In the data rows, the value 50 means zero.
Some points, one per row:
[55. 48. 45. 41. 57. 60. 53. 51. 54. 55. 60. 39. 53. 50. 51.]
[41. 58. 44. 51. 71. 40. 42. 27. 54.  6. 65. 51. 55. 27. 45.]
[45. 51. 33. 47. 50. 54. 48. 34. 60. 52. 55. 36. 52. 72. 67.]
[43. 56. 65. 53. 65. 34. 40. 61. 46. 46. 32. 46. 36. 40. 37.]
[43. 53. 42. 48. 54. 56. 57. 42. 57. 42. 65. 48. 55. 53. 51.]
[49. 50. 63. 51. 51. 49. 51. 65. 47. 55. 42. 44. 45. 47. 44.]
[53. 46. 27. 55. 54. 63. 46. 36. 45. 57. 53. 46. 52. 53. 53.]
[56. 50. 45. 54. 52. 44. 45. 52. 43. 52. 43. 55. 51. 38. 56.]
[55. 46. 41. 53. 43. 59. 51. 46. 45. 49. 54. 53. 58. 49. 56.]
[39. 57. 55. 47. 67. 49. 46. 44. 55. 32. 59. 49. 43. 47. 31.]
[44. 54. 46. 63. 59. 44. 44. 61. 41. 62. 28. 44. 37. 58. 49.]
[54. 47. 58. 56. 45. 44. 56. 72. 39. 66. 36. 60. 46. 43. 48.]
[62. 45. 60. 49. 38. 47. 41. 53. 44. 53. 40. 59. 58. 40. 58.]
[57. 47. 45. 52. 41. 50. 47. 46. 50. 52. 46. 46. 58. 47. 68.]
[40. 56. 52. 54. 55. 43. 52. 55. 54. 57. 43. 48. 39. 63. 49.]
[48. 51. 42. 42. 59. 52. 42. 35. 60. 44. 57. 31. 52. 60. 63.]
[42. 52. 42. 47. 49. 58. 60. 44. 60. 56. 64. 47. 42. 72. 38.]
[56. 51. 73. 43. 61. 45. 44. 67. 46. 47. 50. 50. 48. 32. 42.]
[51. 47. 47. 53. 37. 46. 47. 49. 53. 71. 36. 49. 49. 72. 59.]
[51. 52. 47. 41. 59. 54. 34. 28. 54. 37. 57. 54. 51. 49. 41.]
[58. 45. 58. 48. 38. 49. 43. 52. 50. 58. 41. 59. 54. 51. 56.]
[51. 50. 35. 44. 46. 64. 50. 29. 62. 42. 71. 47. 64. 59. 65.]
[47. 48. 61. 46. 44. 60. 61. 58. 54. 55. 62. 54. 48. 58. 41.]
[51. 49. 56. 46. 42. 53. 53. 50. 54. 44. 58. 52. 58. 49. 57.]
[56. 44. 54. 38. 48. 64. 56. 60. 54. 72. 57. 48. 49. 63. 49.]
[43. 54. 46. 63. 75. 47. 32. 49. 38. 39. 35. 38. 31. 43. 29.]
[54. 46. 63. 41. 39. 53. 54. 58. 55. 64. 52. 57. 52. 58. 49.]
[50. 50. 62. 53. 48. 43. 56. 56. 47. 33. 56. 59. 54. 30. 42.]
[45. 54. 56. 49. 54. 46. 49. 55. 50. 48. 40. 36. 39. 56. 42.]
[48. 53. 59. 40. 64. 49. 37. 40. 54. 38. 56. 56. 46. 47. 32.]
[52. 44. 53. 57. 38. 48. 50. 70. 41. 79. 21. 38. 42. 64. 61.]
[61. 49. 47. 53. 49. 47. 49. 52. 43. 42. 50. 47. 61. 28. 64.]
[62. 45. 31. 41. 47. 61. 39. 25. 55. 53. 65. 67. 58. 51. 59.]
[43. 49. 36. 61. 50. 53. 65. 57. 47. 65. 46. 48. 50. 62. 54.]
[53. 48. 84. 43. 43. 49. 52. 79. 48. 67. 38. 52. 42. 48. 36.]
[49. 50. 49. 52. 45. 45. 58. 47. 51. 42. 56. 66. 57. 43. 51.]
[51. 49. 36. 51. 38. 56. 59. 38. 55. 50. 63. 67. 61. 54. 55.]
[48. 47. 51. 60. 43. 49. 50. 63. 39. 73. 31. 58. 38. 65. 45.]
[44. 53. 59. 56. 59. 44. 47. 67. 48. 62. 32. 37. 37. 53. 46.]
[58. 49. 34. 56. 58. 49. 32. 37. 43. 45. 41. 45. 50. 38. 56.]
[48. 49. 59. 43. 44. 41. 49. 55. 55. 54. 43. 40. 47. 63. 55.]
[55. 47. 58. 49. 52. 49. 47. 65. 42. 69. 38. 54. 42. 50. 45.]
[52. 54. 64. 45. 63. 40. 28. 41. 50. 26. 46. 49. 51. 26. 49.]
[56. 44. 52. 49. 34. 52. 45. 53. 50. 73. 37. 60. 51. 66. 57.]
[52. 48. 74. 48. 41. 46. 63. 70. 46. 49. 55. 66. 52. 37. 37.]
[59. 53. 45. 48. 66. 45. 30. 37. 48. 28. 48. 30. 55. 25. 63.]
[48. 53. 32. 57. 62. 46. 41. 35. 49. 29. 49. 29. 56. 39. 70.]
[43. 52. 35. 45. 63. 56. 46. 38. 58. 57. 54. 41. 47. 69. 56.]
[46. 55. 27. 56. 74. 57. 46. 36. 47. 34. 56. 33. 52. 36. 49.]
[51. 48. 53. 49. 57. 52. 40. 49. 50. 58. 47. 54. 40. 58. 42.]
[52. 46. 34. 53. 32. 56. 58. 36. 56. 50. 61. 63. 63. 60. 64.]
[49. 48. 49. 45. 36. 56. 57. 45. 58. 54. 60. 56. 54. 66. 54.]
[51. 46. 56. 59. 27. 42. 60. 67. 42. 76. 31. 66. 48. 64. 55.]
[53. 52. 52. 48. 58. 41. 45. 47. 48. 35. 52. 53. 56. 29. 55.]
[50. 51. 27. 58. 62. 53. 42. 33. 45. 36. 53. 37. 54. 39. 57.]
[40. 56. 61. 59. 67. 46. 61. 69. 42. 34. 50. 43. 42. 29. 31.]
[45. 50. 37. 51. 33. 47. 66. 37. 62. 53. 62. 64. 58. 70. 65.]
[47. 54. 96. 45. 65. 39. 48. 90. 48. 62. 34. 45. 29. 40. 21.]
[54. 48. 50. 56. 52. 46. 44. 54. 44. 49. 40. 39. 50. 41. 58.]
[61. 45. 72. 29. 49. 55. 30. 52. 59. 68. 47. 47. 43. 62. 42.]
[51. 46. 51. 61. 45. 49. 64. 77. 36. 71. 30. 40. 44. 50. 48.]
[45. 53. 51. 52. 52. 44. 49. 47. 55. 45. 47. 45. 48. 55. 53.]
[50. 48. 36. 41. 51. 57. 54. 34. 63. 55. 68. 52. 58. 64. 63.]
[58. 47. 53. 57. 50. 53. 52. 68. 37. 66. 39. 48. 46. 40. 44.]
[52. 48. 64. 43. 50. 59. 55. 59. 49. 54. 63. 64. 45. 49. 34.]
[55. 52. 48. 48. 52. 50. 56. 52. 51. 41. 63. 57. 59. 31. 53.]
[50. 44. 66. 53. 45. 55. 47. 64. 40. 70. 39. 61. 33. 64. 23.]
[60. 40. 38. 54. 18. 61. 67. 48. 46. 72. 57. 85. 61. 60. 54.]
[55. 52. 68. 38. 57. 51. 43. 52. 53. 35. 59. 46. 53. 32. 45.]
[51. 51. 27. 69. 47. 43. 48. 42. 42. 44. 36. 45. 54. 37. 66.]
[55. 43. 44. 49. 24. 51. 57. 54. 49. 72. 39. 47. 56. 70. 75.]
Here are 16 more points, each followed by its number:
[45. 52. 49. 46. 48. 49. 56. 45. 60. 46. 61. 56. 53. 56. 53.] 0
[61. 47. 73. 43. 56. 48. 36. 70. 40. 70. 32. 58. 35. 38. 30.] 1
[51. 48. 34. 52. 57. 56. 41. 37. 46. 46. 49. 37. 50. 52. 52.] 2
[60. 47. 60. 43. 49. 49. 32. 56. 48. 70. 37. 52. 45. 54. 52.] 3
[61. 38. 32. 61. 20. 58. 74. 66. 40. 79. 46. 57. 62. 59. 70.] 4
[48. 50. 63. 61. 38. 36. 64. 71. 40. 53. 37. 69. 52. 39. 50.] 5
[45. 51. 37. 49. 48. 58. 57. 44. 57. 57. 59. 40. 51. 71. 57.] 6
[42. 53. 52. 46. 57. 51. 49. 54. 54. 60. 45. 35. 35. 72. 39.] 7
[52. 50. 30. 55. 47. 51. 65. 34. 56. 31. 79. 69. 72. 37. 65.] 8
[46. 51. 38. 54. 56. 57. 58. 41. 51. 35. 69. 53. 59. 44. 50.] 9
[55. 49. 45. 39. 47. 52. 41. 26. 65. 37. 69. 58. 63. 52. 60.] 10
[47. 52. 44. 47. 60. 56. 51. 39. 54. 30. 70. 46. 56. 41. 49.] 11
[47. 51. 41. 56. 40. 40. 63. 52. 51. 51. 47. 54. 57. 54. 67.] 12
[55. 47. 44. 54. 37. 50. 55. 53. 48. 57. 45. 45. 59. 52. 72.] 13
[46. 54. 46. 52. 62. 52. 42. 43. 49. 42. 48. 44. 41. 48. 35.] 14
[41. 52. 44. 55. 41. 49. 73. 54. 54. 46. 63. 60. 56. 55. 55.] 15
Which three of these numbered points are nearest to each point below, ignoring the 2 directions in which the first points spread most? Their numbers follow each, nearest first.
[46. 52. 49. 63. 42. 38. 63. 57. 44. 43. 48. 68. 57. 44. 59.] > 5 12 8
[42. 54. 43. 50. 43. 49. 67. 42. 61. 32. 72. 53. 62. 49. 64.] > 15 0 11
[37. 62. 40. 49. 79. 49. 43. 31. 59. 15. 67. 28. 49. 38. 45.] > 6 7 14
[45. 48. 25. 57. 30. 61. 80. 40. 57. 49. 76. 64. 66. 65. 65.] > 15 9 8
[47. 48. 52. 58. 32. 42. 63. 65. 50. 76. 35. 57. 46. 71. 58.] > 12 13 0
[57. 51. 60. 41. 66. 48. 22. 41. 52. 42. 42. 40. 44. 39. 43.] > 3 1 2
[50. 46. 67. 58. 28. 41. 66. 74. 44. 67. 37. 73. 51. 51. 50.] > 5 8 12
[55. 50. 59. 35. 55. 48. 32. 29. 62. 30. 66. 53. 55. 42. 52.] > 10 0 3
[54. 47. 61. 42. 54. 58. 57. 65. 49. 57. 58. 45. 48. 49. 39.] > 11 9 0
[50. 51. 33. 52. 57. 52. 37. 31. 50. 39. 46. 33. 50. 51. 54.] > 2 14 6
[41. 57. 61. 42. 66. 43. 46. 45. 61. 29. 59. 41. 47. 45. 42.] > 0 11 6
[60. 42. 49. 46. 25. 60. 77. 63. 49. 65. 69. 78. 63. 51. 57.] > 8 9 15
[45. 49. 40. 53. 40. 54. 65. 54. 52. 66. 50. 43. 47. 74. 53.] > 6 14 7
[37. 66. 62. 48. 90. 31. 31. 34. 54.  0. 57. 35. 44. 11. 31.] > 0 11 10
[43. 55. 51. 54. 61. 44. 59. 46. 52. 21. 66. 59. 57. 34. 41.] > 15 9 8
[49. 48. 36. 55. 53. 52. 42. 45. 47. 61. 35. 35. 43. 65. 58.] > 2 14 7
[58. 44. 35. 53. 30. 55. 53. 43. 51. 58. 49. 48. 63. 56. 78.] > 13 12 4
[57. 45. 63. 43. 41. 58. 54. 66. 46. 73. 47. 55. 48. 58. 44.] > 11 1 10
[48. 53. 21. 55. 47. 44. 53. 25. 58. 31. 59. 47. 68. 50. 80.] > 12 13 5
[40. 56. 51. 43. 64. 47. 47. 33. 64. 27. 67. 51. 51. 51. 43.] > 0 11 10
[60. 46. 41. 47. 43. 53. 46. 44. 49. 48. 52. 41. 61. 43. 69.] > 13 3 4
[52. 45. 43. 53. 37. 60. 69. 56. 48. 61. 64. 65. 58. 58. 51.] > 9 11 15
[53. 44. 34. 46. 34. 65. 58. 39. 58. 63. 64. 52. 62. 73. 67.] > 11 6 0
[56. 48. 48. 50. 38. 48. 53. 53. 51. 58. 42. 47. 59. 53. 70.] > 13 12 3
[34. 58. 58. 50. 68. 46. 45. 54. 54. 57. 41. 39. 25. 68. 27.] > 7 6 14
[65. 40. 53. 48. 17. 57. 70. 57. 45. 60. 66. 84. 68. 46. 59.] > 8 5 9
[48. 51. 26. 52. 61. 53. 36. 29. 48. 41. 46. 34. 47. 54. 56.] > 2 14 7
[52. 45. 76. 58. 26. 40. 65. 84. 38. 72. 31. 74. 47. 49. 43.] > 5 8 12
[55. 50. 40. 54. 45. 47. 49. 35. 49. 35. 56. 64. 63. 31. 60.] > 5 8 12
[46. 49. 64. 50. 37. 45. 62. 66. 51. 66. 42. 60. 43. 63. 42.] > 0 11 9
[53. 49. 53. 60. 46. 45. 53. 55. 42. 43. 45. 58. 56. 30. 52.] > 5 4 12
[49. 50. 44. 57. 37. 44. 57. 49. 52. 56. 42. 55. 57. 58. 66.] > 12 13 5
[53. 42. 33. 60. 25. 63. 71. 56. 43. 75. 52. 65. 56. 70. 55.] > 9 11 4
[45. 54. 70. 47. 70. 48. 36. 61. 43. 49. 36. 42. 31. 43. 19.] > 14 2 7
[49. 49. 58. 50. 46. 55. 55. 58. 47. 51. 50. 47. 47. 53. 44.] > 11 9 0
[56. 47. 46. 61. 36. 47. 54. 49. 47. 46. 47. 60. 61. 39. 60.] > 5 12 13
[41. 53. 23. 56. 52. 57. 63. 37. 58. 51. 60. 37. 52. 65. 59.] > 6 7 14
[54. 52. 48. 55. 67. 54. 51. 57. 39. 34. 58. 52. 49. 20. 39.] > 9 11 4
[49. 44. 35. 60. 43. 64. 66. 54. 47. 66. 57. 55. 51. 62. 51.] > 9 11 14
[43. 51. 33. 54. 51. 53. 55. 43. 55. 52. 54. 43. 52. 63. 62.] > 6 2 14
[52. 50. 35. 58. 39. 49. 73. 48. 51. 40. 71. 67. 70. 37. 67.] > 8 5 15
[44. 52. 41. 50. 44. 49. 64. 35. 61. 33. 74. 67. 61. 53. 57.] > 15 0 9
[67. 41. 58. 42. 35. 57. 43. 60. 44. 82. 41. 69. 47. 53. 46.] > 1 3 10
[51. 46. 37. 58. 37. 50. 52. 49. 46. 62. 35. 36. 55. 55. 74.] > 13 2 12
[61. 47. 54. 43. 36. 51. 61. 50. 52. 44. 67. 66. 68. 34. 61.] > 8 5 10
[55. 44. 44. 56. 47. 56. 46. 60. 36. 74. 32. 49. 41. 58. 45.] > 2 14 1
[46. 51. 39. 33. 59. 62. 30. 17. 68. 48. 61. 32. 42. 77. 49.] > 7 14 6
[60. 49. 59. 51. 40. 42. 50. 55. 42. 38. 49. 71. 66. 24. 61.] > 5 8 12
[38. 57. 35. 49. 56. 59. 64. 29. 67. 26. 87. 61. 62. 53. 53.] > 15 0 9
[54. 47. 69. 43. 44. 46. 43. 53. 54. 50. 51. 62. 49. 49. 44.] > 10 0 11
[34. 60. 49. 41. 79. 45. 36. 28. 62. 25. 60. 36. 37. 58. 36.] > 7 6 14
[43. 56. 47. 46. 52. 44. 48. 28. 62. 30. 65. 49. 53. 55. 56.] > 0 10 11
[60. 42. 37. 60. 30. 59. 73. 67. 38. 71. 51. 64. 61. 47. 59.] > 4 8 9
[49. 49. 54. 60. 47. 45. 42. 62. 43. 71. 22. 40. 37. 62. 50.] > 2 14 3
[46. 55. 39. 65. 82. 45. 29. 51. 36. 42. 24. 26. 31. 39. 40.] > 2 14 7
[45. 53. 58. 44. 58. 55. 53. 46. 55. 26. 70. 46. 52. 37. 45.] > 11 0 9
[51. 48. 44. 49. 34. 51. 55. 51. 49. 60. 44. 42. 55. 61. 70.] > 13 12 2
[48. 50. 29. 48. 45. 59. 47. 26. 59. 49. 59. 54. 56. 65. 58.] > 14 2 0
[42. 55. 53. 57. 65. 45. 58. 51. 52. 23. 64. 58. 53. 34. 35.] > 15 9 8
[44. 53. 50. 51. 50. 52. 60. 55. 52. 53. 49. 44. 42. 62. 43.] > 6 14 11
[49. 52. 23. 48. 60. 60. 52. 28. 59. 35. 72. 34. 62. 52. 67.] > 6 11 2
[44. 49. 68. 55. 40. 42. 69. 81. 45. 65. 39. 56. 43. 54. 44.] > 15 12 9
[50. 51. 76. 50. 48. 44. 68. 85. 49. 61. 51. 57. 48. 43. 42.] > 15 8 9
[43. 53. 41. 50. 51. 54. 60. 49. 54. 54. 55. 42. 45. 68. 45.] > 6 7 14
[44. 53. 42. 49. 51. 47. 53. 35. 58. 32. 62. 54. 55. 48. 54.] > 0 11 9
[46. 47. 40. 55. 32. 50. 72. 58. 54. 69. 53. 61. 54. 75. 63.] > 15 12 0
[57. 48. 48. 47. 31. 50. 61. 39. 55. 33. 73. 73. 74. 39. 66.] > 8 5 15
[51. 47. 56. 54. 30. 45. 60. 53. 50. 49. 52. 71. 61. 48. 61.] > 5 8 12
[62. 43. 44. 49. 37. 56. 50. 50. 46. 61. 50. 51. 60. 51. 66.] > 13 3 1
[52. 46. 48. 39. 52. 66. 50. 43. 57. 53. 69. 46. 54. 62. 47.] > 11 6 0
[52. 46. 43. 59. 39. 53. 58. 53. 43. 57. 48. 66. 52. 50. 47.] > 9 5 11
[54. 49. 16. 61. 54. 59. 53. 27. 52. 35. 71. 59. 63. 39. 61.] > 9 4 11
[54. 48. 40. 46. 64. 56. 35. 40. 48. 50. 47. 30. 48. 47. 53.] > 2 3 14
[49. 43. 44. 43. 35. 63. 64. 51. 54. 75. 60. 60. 51. 76. 52.] > 11 0 9
[49. 50. 82. 43. 56. 43. 34. 56. 49. 40. 45. 59. 41. 41. 31.] > 10 0 1
[49. 54. 63. 53. 57. 35. 53. 68. 43. 48. 36. 49. 46. 33. 49.] > 12 13 5
[49. 53. 62. 50. 62. 51. 44. 55. 48. 36. 53. 44. 48. 32. 41.] > 11 9 0
[49. 48. 61. 49. 48. 53. 45. 56. 46. 59. 42. 56. 41. 57. 33.] > 14 11 0
[55. 51. 65. 50. 56. 40. 47. 61. 42. 47. 43. 62. 48. 27. 42.] > 5 8 1
[55. 48. 42. 53. 46. 55. 58. 54. 46. 58. 55. 58. 55. 41. 52.] > 9 11 4
[59. 49. 41. 43. 31. 57. 64. 40. 60. 45. 72. 61. 75. 45. 75.] > 8 11 5
[47. 47. 55. 57. 30. 49. 73. 67. 47. 68. 50. 71. 47. 61. 42.] > 15 9 8
[43. 55. 50. 49. 54. 40. 45. 35. 59. 35. 55. 49. 49. 52. 53.] > 0 10 14
[44. 54. 44. 60. 59. 40. 52. 50. 48. 36. 44. 40. 48. 40. 50.] > 12 13 2
[61. 46. 57. 46. 37. 51. 60. 63. 46. 60. 55. 64. 60. 41. 56.] > 8 11 9
[43. 52. 33. 59. 51. 59. 67. 44. 53. 43. 67. 52. 55. 53. 51.] > 9 15 11
[51. 54. 48. 51. 55. 41. 55. 52. 49. 41. 52. 52. 57. 37. 59.] > 12 13 5
[55. 43. 46. 41. 32. 64. 61. 50. 57. 78. 61. 57. 57. 77. 61.] > 11 0 6
[60. 39. 83. 55. 28. 53. 52. 90. 31. 87. 19. 65. 37. 56. 28.] > 1 2 11
[47. 49. 40. 55. 55. 51. 46. 50. 47. 58. 39. 37. 42. 60. 51.] > 2 14 6
[42. 57. 58. 46. 70. 47. 35. 46. 51. 39. 43. 42. 37. 45. 29.] > 14 7 6
[44. 50. 54. 51. 49. 48. 59. 65. 50. 70. 40. 49. 43. 64. 49.] > 6 14 0
[56. 40.  8. 60. 18. 68. 76. 36. 50. 71. 66. 63. 72. 73. 80.] > 4 9 12
[47. 52. 41. 50. 53. 45. 53. 38. 58. 36. 63. 57. 59. 49. 57.] > 0 11 9
[61. 48. 71. 50. 45. 46. 53. 68. 42. 50. 48. 63. 53. 24. 43.] > 8 5 9
[52. 52. 80. 41. 65. 39. 28. 55. 50. 38. 42. 51. 40. 33. 31.] > 10 3 1
[43. 52. 32. 55. 62. 57. 52. 30. 54. 22. 72. 54. 58. 44. 47.] > 9 11 0
[56. 46. 24. 48. 33. 58. 56. 27. 60. 45. 68. 48. 71. 61. 86.] > 13 12 11
[49. 47. 75. 37. 43. 55. 44. 70. 52. 84. 33. 43. 27. 82. 29.] > 7 14 6
[38. 58. 69. 48. 72. 39. 40. 64. 50. 54. 32. 33. 26. 56. 31.] > 7 6 14
[51. 44. 46. 46. 19. 49. 64. 50. 61. 74. 51. 59. 55. 82. 69.] > 0 10 12
[56. 47. 45. 59. 38. 43. 58. 58. 40. 58. 39. 61. 58. 42. 63.] > 5 12 4
[46. 56. 33. 47. 72. 50. 29. 13. 57. 13. 63. 41. 55. 37. 48.] > 14 2 3
[51. 56. 54. 41. 74. 43. 26. 27. 56. 15. 66. 51. 52. 31. 45.] > 10 0 1
[56. 46. 51. 63. 36. 45. 65. 68. 34. 59. 40. 66. 55. 35. 54.] > 5 4 8
[41. 52. 36. 56. 70. 54. 43. 31. 54. 26. 64. 42. 43. 49. 35.] > 14 6 7
[45. 55. 56. 53. 60. 36. 46. 51. 51. 37. 42. 47. 47. 38. 49.] > 12 0 13
[60. 47. 43. 47. 48. 48. 27. 31. 52. 49. 40. 48. 57. 47. 64.] > 3 1 2
[60. 48. 46. 48. 53. 49. 39. 41. 48. 38. 51. 42. 59. 33. 64.] > 13 3 1
[64. 45. 29. 57. 39. 52. 52. 37. 43. 44. 55. 58. 71. 32. 76.] > 4 13 5
[56. 41. 48. 48. 25. 64. 56. 51. 51. 71. 49. 58. 56. 67. 59.] > 11 10 0
[56. 50. 43. 40. 53. 51. 36. 24. 59. 32. 66. 57. 61. 41. 55.] > 10 1 0
[46. 52. 34. 50. 66. 57. 48. 36. 56. 39. 59. 29. 50. 49. 51.] > 6 2 7
[59. 50. 47. 35. 64. 58. 31. 31. 52. 42. 63. 52. 51. 39. 45.] > 1 3 10
[61. 48. 58. 43. 56. 48. 28. 50. 46. 57. 40. 48. 48. 40. 52.] > 3 1 2
[43. 51. 58. 49. 44. 50. 63. 57. 59. 62. 56. 62. 46. 74. 42.] > 0 11 9
[49. 49. 68. 57. 44. 40. 58. 70. 39. 49. 41. 69. 46. 36. 34.] > 5 8 9
[56. 50. 46. 57. 52. 46. 47. 50. 42. 47. 46. 61. 52. 29. 46.] > 5 1 4
[46. 54. 69. 39. 58. 48. 37. 61. 50. 63. 29. 30. 29. 63. 33.] > 7 6 2
[44. 54. 54. 50. 69. 50. 42. 46. 52. 36. 53. 49. 42. 45. 28.] > 14 0 11
[43. 53. 46. 50. 50. 51. 50. 45. 55. 60. 42. 40. 38. 73. 43.] > 7 14 6
[42. 51. 52. 50. 48. 46. 56. 58. 54. 63. 43. 48. 42. 67. 50.] > 6 14 0
[46. 51. 65. 50. 45. 45. 52. 59. 52. 59. 41. 58. 42. 57. 39.] > 0 14 11
[56. 46. 37. 53. 36. 51. 60. 37. 53. 42. 69. 78. 69. 47. 66.] > 8 5 9
[42. 56. 72. 50. 65. 35. 41. 57. 52. 40. 43. 49. 36. 46. 32.] > 0 14 10
[48. 55. 43. 54. 55. 45. 63. 48. 51. 30. 68. 56. 63. 30. 57.] > 8 15 5
[51. 44. 43. 52. 23. 50. 68. 56. 54. 72. 50. 60. 56. 73. 68.] > 12 0 13
[51. 49. 56. 46. 48. 48. 37. 37. 56. 40. 53. 57. 54. 48. 52.] > 10 0 3
[56. 46. 48. 43. 54. 63. 51. 44. 53. 43. 68. 54. 54. 44. 43.] > 11 9 0
[66. 47. 53. 44. 57. 56. 30. 47. 41. 49. 46. 50. 52. 26. 47.] > 1 3 2
[55. 49. 41. 48. 60. 57. 39. 41. 46. 49. 52. 40. 51. 47. 52.] > 2 14 3
[61. 49. 63. 48. 45. 43. 50. 59. 43. 42. 48. 65. 65. 21. 60.] > 5 8 13
[45. 51. 68. 61. 50. 42. 60. 78. 36. 55. 33. 59. 37. 40. 27.] > 9 15 5
[51. 45. 24. 55. 32. 65. 66. 38. 53. 61. 65. 60. 62. 70. 61.] > 9 11 14
[56. 47. 67. 40. 50. 58. 51. 61. 48. 54. 59. 58. 48. 44. 37.] > 11 10 9
[45. 53. 48. 54. 53. 50. 56. 54. 48. 48. 46. 35. 45. 52. 50.] > 6 2 14
[50. 47. 39. 58. 46. 52. 57. 52. 45. 56. 50. 58. 51. 53. 49.] > 9 11 14
[49. 47. 47. 67. 49. 58. 60. 69. 32. 61. 38. 55. 46. 42. 41.] > 4 9 2
[57. 45. 53. 53. 42. 54. 49. 59. 42. 55. 42. 45. 52. 43. 54.] > 13 4 2
[65. 42. 38. 46. 36. 64. 43. 39. 46. 60. 53. 57. 60. 52. 60.] > 1 3 2
[66. 40. 69. 49. 23. 51. 67. 86. 40. 81. 45. 75. 59. 49. 57.] > 8 5 4
[54. 51. 48. 37. 65. 51. 22. 28. 60. 39. 49. 31. 47. 51. 55.] > 3 2 7
[47. 49. 68. 48. 44. 54. 62. 67. 49. 51. 56. 53. 46. 48. 40.] > 11 9 0
[47. 54. 55. 50. 70. 47. 31. 42. 46. 32. 44. 40. 40. 39. 31.] > 14 2 6
[47. 53. 29. 57. 44. 45. 55. 42. 53. 53. 47. 52. 57. 59. 72.] > 12 13 2
[68. 49. 50. 38. 55. 56. 37. 42. 45. 28. 59. 57. 67.  7. 56.] > 1 8 10
[55. 50. 38. 43. 50. 50. 34. 30. 59. 49. 50. 40. 55. 60. 67.] > 3 2 14
[53. 57. 52. 35. 67. 51. 34. 26. 63. 19. 71. 39. 62. 31. 60.] > 10 0 11
[48. 48. 62. 46. 41. 44. 58. 62. 54. 59. 47. 49. 48. 61. 53.] > 0 11 6
[52. 48. 32. 54. 52. 54. 43. 34. 47. 38. 52. 41. 55. 47. 59.] > 2 13 14
[39. 57. 60. 42. 62. 48. 54. 44. 63. 30. 69. 54. 48. 47. 35.] > 0 11 9
[45. 55. 40. 45. 54. 51. 47. 32. 58. 33. 60. 38. 51. 59. 57.] > 6 7 0
[56. 52. 54. 39. 71. 50. 26. 40. 51. 44. 49. 49. 41. 35. 38.] > 1 3 14
[58. 47. 40. 48. 40. 48. 47. 42. 52. 52. 49. 51. 60. 53. 71.] > 13 12 3
[57. 47. 72. 29. 53. 55. 38. 52. 60. 63. 57. 53. 44. 59. 38.] > 10 1 3
[52. 48. 40. 36. 45. 62. 41. 15. 64. 32. 76. 55. 63. 63. 56.] > 10 0 11
[45. 55. 30. 55. 51. 42. 53. 23. 58. 19. 67. 59. 67. 39. 69.] > 5 12 15
[49. 51. 57. 50. 58. 52. 41. 54. 44. 49. 43. 49. 42. 45. 33.] > 14 2 11
[44. 51. 63. 46. 45. 48. 59. 61. 54. 57. 48. 55. 44. 59. 38.] > 0 11 9
[57. 42. 45. 47. 21. 57. 66. 48. 56. 66. 62. 77. 66. 63. 64.] > 8 10 9
[41. 53. 41. 57. 51. 47. 56. 53. 51. 58. 44. 43. 43. 66. 53.] > 6 14 2
[56. 46. 40. 49. 31. 48. 49. 41. 54. 60. 42. 51. 61. 62. 73.] > 13 12 3
[42. 57. 55. 55. 71. 40. 40. 49. 45. 28. 44. 41. 40. 34. 33.] > 14 2 6
[41. 57. 82. 45. 65. 41. 51. 67. 52. 38. 52. 55. 36. 38. 17.] > 0 11 9
[45. 53. 54. 44. 57. 55. 54. 44. 57. 25. 71. 44. 56. 37. 50.] > 11 0 9
[42. 53. 44. 61. 40. 44. 63. 56. 53. 64. 44. 58. 46. 68. 59.] > 12 0 15
[58. 47.  3. 53. 50. 62. 42. 11. 52. 45. 59. 41. 67. 51. 80.] > 2 13 3
[54. 47. 57. 53. 47. 52. 47. 57. 43. 47. 42. 45. 51. 40. 50.] > 13 2 11
[46. 52. 36. 55. 39. 47. 60. 37. 59. 40. 60. 57. 62. 55. 68.] > 12 0 15
[54. 46. 70. 48. 39. 44. 45. 57. 49. 56. 42. 65. 50. 49. 47.] > 10 0 1
[49. 48. 53. 52. 47. 58. 59. 54. 46. 47. 61. 61. 52. 44. 42.] > 9 11 0
[57. 43. 39. 54. 36. 58. 60. 53. 43. 66. 53. 64. 55. 54. 52.] > 9 11 4
[54. 53. 53. 42. 60. 46. 39. 35. 55. 27. 62. 54. 57. 32. 51.] > 10 0 11
[41. 56. 50. 57. 63. 48. 58. 59. 45. 42. 48. 38. 41. 45. 40.] > 6 9 14
[48. 49. 30. 64. 39. 45. 50. 39. 46. 58. 45. 60. 54. 65. 69.] > 12 13 2
[55. 48. 69. 50. 41. 45. 65. 78. 43. 61. 46. 61. 53. 40. 49.] > 8 5 9
[48. 52. 46. 59. 51. 44. 40. 47. 46. 55. 30. 38. 43. 55. 55.] > 2 14 13
[60. 42. 36. 59. 34. 51. 45. 45. 40. 57. 37. 45. 57. 46. 68.] > 13 4 2
[48. 55. 62. 34. 72. 52. 27. 32. 58. 20. 61. 39. 46. 41. 34.] > 10 0 14
[45. 51. 46. 58. 40. 43. 57. 55. 53. 67. 38. 49. 47. 68. 59.] > 12 6 2
[44. 49. 41. 56. 45. 54. 69. 55. 52. 60. 59. 57. 54. 61. 54.] > 9 15 11
[45. 57. 74. 39. 79. 47. 28. 53. 48. 34. 43. 40. 32. 36. 17.] > 14 7 10
[52. 51. 77. 41. 50. 47. 45. 62. 50. 46. 46. 48. 46. 43. 39.] > 10 0 11
[58. 41. 25. 37. 22. 69. 67. 31. 65. 71. 76. 53. 71. 84. 84.] > 11 0 6
[57. 45. 52. 49. 40. 50. 50. 57. 49. 66. 43. 51. 54. 55. 63.] > 13 3 12
[41. 46. 25. 56. 27. 58. 75. 48. 60. 88. 54. 52. 49. 99. 68.] > 6 7 14
[60. 46. 40. 52. 47. 48. 42. 46. 46. 57. 49. 62. 54. 45. 61.] > 1 3 13
[47. 58. 72. 50. 71. 32. 35. 54. 43. 15. 42. 48. 44. 11. 33.] > 5 12 0
